50 stands for zero in the data rows.
Some points, one per row:
[45 52 32 47 42 26 43 40]
[59 50 64 44 49 49 49 41]
[58 43 38 43 50 74 60 61]
[44 38 44 64 59 44 32 52]
[50 70 61 25 56 39 73 49]
[64 58 53 41 36 40 57 41]
[57 81 57 61 37 49 61 52]
[51 66 66 40 41 40 34 71]
[62 45 60 68 64 64 58 75]
[54 45 50 50 35 31 46 66]
[40 42 63 53 57 46 39 56]
[54 38 67 39 53 64 35 62]
[54 83 33 37 56 41 55 67]
[47 50 91 48 54 57 63 41]
[62 45 58 51 49 29 44 51]
[41 35 35 57 59 35 27 45]
12 more points follow, each with its number after it:
[49 52 39 55 62 44 61 20] 0
[55 71 42 51 33 57 72 54] 1
[72 55 49 84 38 67 49 46] 2
[38 44 45 55 64 69 44 39] 3
[55 53 58 41 46 45 81 22] 4
[56 23 28 64 33 68 49 58] 5
[51 76 43 50 54 45 93 31] 6
[46 61 72 29 44 35 39 37] 7
[61 34 76 68 65 33 40 55] 8
[63 81 30 38 40 40 67 40] 9
[36 49 22 41 40 58 71 48] 10
[41 69 41 51 61 74 62 44] 11
Which three of these numbered points are nearest to each point below, ignoring the 3 directions in which the first points spread most? Their numbers follow each, nearest first.
[54 71 42 44 69 39 87 40] > 6 0 4
[37 31 29 38 44 32 55 33] > 10 4 9
[58 41 73 84 65 33 47 42] > 8 2 9
[43 25 57 59 54 29 68 47] > 4 6 1
[68 65 17 54 51 35 73 50] > 4 9 6
[43 65 40 45 63 41 71 42] > 6 0 3
[40 60 56 35 37 66 26 59] > 7 3 1
[41 54 32 32 48 36 71 38] > 10 4 9
[46 81 54 60 57 75 85 46] > 11 6 3
[47 54 40 48 55 52 78 69] > 4 1 10
[41 24 34 68 28 50 41 36] > 5 1 10
[55 48 61 56 55 31 47 55] > 8 7 9
[50 25 45 28 38 41 58 42] > 10 5 4
[49 46 61 37 63 53 35 67] > 7 9 8
[28 39 41 82 30 49 24 66] > 1 5 7
[42 66 57 28 51 40 45 53] > 7 3 9
[53 57 84 35 73 63 42 64] > 7 8 9
[55 61 37 47 58 26 39 69] > 8 7 9
[39 37 49 56 58 70 36 44] > 3 11 9
[36 31 35 50 46 53 29 29] > 3 11 9
[45 48 63 42 47 38 41 61] > 7 8 1
[58 37 41 58 60 47 41 56] > 9 8 7
